In the rows, 128 means zero.
A single turn carries every row of the set below to another of its rows. Some are shown first; where does it send the rows asked next?
k396: [118 163 104 170  91 104 121 132 128 135 102 127 122 104 106]
k906: [152 131 124 120  96 120 108 112 124 137 123 108 161 135 119]
k655: [111 121 105 157  79 101 136 145 120 130 117 124 109 113 106]
k900: [143 118 111 113  98 116 120 115 123 130 123 106 164 140 125]
k630: [147 113 105 106 111 109 128 122 138 138 111 106 163 135 125]
k129: [113 115 111 146  99  96 146 155 132 147 103 114 107 100 111]
k835: [127 142  91 155  99  97 119 128 165 155  85 117 125  95 108]
k924: [131 157 106 175  83  92 105 134 131 120  95 113 135 101 126]
k658: [153 124 135 108 109 112 124 130 121 140 118 105 153 129 120]
k232: [123 149  86 168  81 102 109 119 150 139 103 127 125 108 103]
k892: [131 140  90 159  80 101 106 137 171 148  97 131 140  91 126]
k381: [117 103 103 142  85  98 137 166 146 142 110 124 124  96 133]
k645: [139 144  93 172  77  88  98 124 153 129  95 111 136 101 125]
k265: [103 144  89 160  94 100 136 138 121 124 104 124 125 112 114]
k729: [114 119 111 151  81 103 134 169 126 131 118 129 123 100 131]
k306: [132 120 108 151  86  99 120 134 162 163 102 117 107  95 100]
k664: [151 118 133 112 102 118 118 122 119 142 122 103 154 131 123]
k646: [161 114 123 114  94 112 109 115 136 143 124 110 151 132 112]
k141: [141 130  98 158  90  85 106 131 166 142  84 103 132  90 128]
k770: [131  93 102 147  81  82 126 147 149 137  98 100 119 101 130]
k363: [115 156  97 165  86 105 118 152 134 126 107 136 141  99 130]
k700: [121 118 108 162  78  88 126 151 115 112 111 110 122 109 130]
k230: [145 116 114 106 112 113 125 120 132 145 112  99 165 131 127]
k615: [156 131 126 114 109 116 111 115 134 150 112 101 163 127 122]
k825: [148 115 111 115  92 111 117 116 122 126 129 113 158 144 117]
k471: [153 111 117 113  97 117 109 112 137 145 123 105 159 134 120]
k364: [157 136 130 121  97 114 106 116 122 138 124 113 156 131 114]
k528: [127 156  98 169  79 105 103 141 149 135 104 136 138  95 125]
k505: [158 137 122 111 116 111 119 120 137 148 105 107 162 124 120]
k33: [116 144  98 169  87  87 122 145 118 108 101 112 135 109 133]
k69: [109 135  99 159  79 104 127 158 124 121 118 136 133 105 130]
k661: [143 135 120 113 112 117 121 119 120 137 113 103 166 130 128]
k732: [134 125 105 150  86 100 114 149 173 159  98 123 128  85 126]
k943: [128 102 107 144  79 100 122 155 162 153 110 125 121  91 125]
k440: [143 108 110 154  79  84 111 139 160 147  96 100 120  91 122]
k685: [147 128 106 115 105 117 113 108 135 139 113 106 171 134 125]
k908: [144 138 112 113 116 109 127 124 123 130 109 108 167 134 125]
k832: [122 106 115 150  89  83 135 159 127 128 101 102 119 101 132]
k654: [117 101  91 143  88  96 137 138 156 149 103 116 111 103 110]
k274: [151 127 100 115 100 110 111 108 142 133 117 112 168 139 119]

k364 moves to k908
k69 moves to k729
And these:
k832 moves to k770
k306 moves to k835
k230 moves to k471

A single turn carries every row of the set below to another of its rows. Some are shown first; where does it send the rows asked next?
k175: [119 129 121 134 151 112 119 150 135 105 152 157]
k171: [131  99 123 129 130 114 123 127 134 127 123 176]
k10: [134 117 110 127 118 124 112 118 135 134  93 118]
k233: [133 126 105 128 123 129 117 119 135 132  87 123]
k838: [133 152 130 127 138 133 133 120 131 128 105 103]
k781: [108 139 154 134 128 145 109 137 135 116 144 156]
k983: [116 143 152 131 117 144 110 128 134 124 160 145]
k969: [137 128 104 126 116 127 118 114 133 137  96 117]
k693: [148 114 113 125 115 115 130 109 131 139 149 158]
k182: [134 131 143 124 127 121 121 123 130 129 112  95]
k467: [112 157 144 134 128 153 118 129 134 119 149 153]
k26: [129 128 120 130 137 109 117 139 134 112 172 143]
k160: [123 134 142 129 142 127 123 132 131 121  93 110]
k90: [137 133 103 130 137 129 142 116 132 131 126 177]
k114: [127 148 108 135 149 120 129 139 133 110 162 152]

k969 moves to k10
k160 moves to k838
And these:
k467 moves to k983
k114 moves to k26
k171 moves to k90

